In the data rows, 128 means zero.
Here are some points, each followed by its number:
[181 119 142 106 121 109 167 142 126 145 130 120 172 120 160 132 122] 0
[110 124 146 163 112 140 124 135 145 141 100  83 117 104 122 141 155] 1
[ 72 129 116  98  67 139 192 130 166  94  52 211  63  49 129  74 106] 2
[178 236 137 244 115 219 131 123  40 187 137  82 126 146  93 249 115] 3
[ 70 133 150 178 113 112  93 168  99 135 120  76  67 110 100 130 113] 4
[139 125  82 142 108 135  98 118 128 113 141  79 119 116 102 120 159] 5
[136 155 176  89 137 153 111  97 143 157 106  67 136 111 122 170 146] 6
[ 69  38  26  48 199 183 117 193  40  23 148 255  50  87 224  84 179] 7
[ 93 141 168 182 117 118 138 154 102 163 128  83  85 133 114 176 131] 8
[134 141 117 165 179 158 136 169  68 110 126 122  88 138  91 166 136] 9
[173 160 135  89 130  86 136 141 118 128 125 123  95 126 140 144 129] 10
[ 98  90 134  96 132  90 147 190 120 182  83 196 176 151 185 131 118] 11
[141 113 122 107 115  98 157 138 114 165 119 137 154 130 151 109 113] 12
[ 66 140 230 224  46 107 187 208 172 103  71 116 209  44 121 165 122] 13
[130 217 217 164 185 133 105 117  98 124 150 133 187 171 136 172 131] 14
[ 87 149 124 156 109 145 126 164 142 101 116 123  86 120 118 134 130] 15
[141  96 113  60 116  99 110 144 125  57 160 219 186 162 142  44 126] 16
[137 130 163 124 151 179  62 117 179 142 125  71 109 119 139 173 160] 17
Which two points above are nearest to each new point by angle, seen from the average point of the numbered points? Their numbers follow each, smallest number first.
[154 157 188 102 134 136 134  82 150  97  77 163 176 138 150 155  95] 0 14
[140 205 138 175  89  71 101  95 156  52 111  60 147  72 154 136 111] 5 13
[107 140 155  52 144  40 142 131 208  96 131 151 137 102 164  72  41] 12 16
[110 100  98 106 149 138 120 152  85 113 138 185 124 125 151 131 140] 7 16
[149 199 206 112 125 137 161  70 175 155 150 156 181 138 198 172  98] 0 14
[136 112 175  89 105 136 135 143 162  89  70 167 129 175 119 141  95] 2 16
[113 151 101 212 130 137  70 122  50  84 134 172  90 115 139 133  83] 4 9
[133 143 120 131 146 109 131 136 133 178 143  93 116 144 121 159 135] 6 8
[127  77 105 144 130 154 104  74 158 125 180 186 173 117  96 136  94] 5 16
[122 126 108  85 129 132 158 129 161  81 136 255 200 138 109  80 121] 2 16
[141 112  98 112 124 121 148 122 138  98 140 155 113 116 110 117 119] 2 16
[ 87 161 206 145 104 135  97 155 143  80 152 172 168  84 118 117 122] 13 14
[135 141 120 142 132 139 143 110 137 151 115 124 150 109 124 145 152] 0 6
[149 136 116 129 139 133 138 122 133 215 133  68 133 154  98 163 158] 6 17
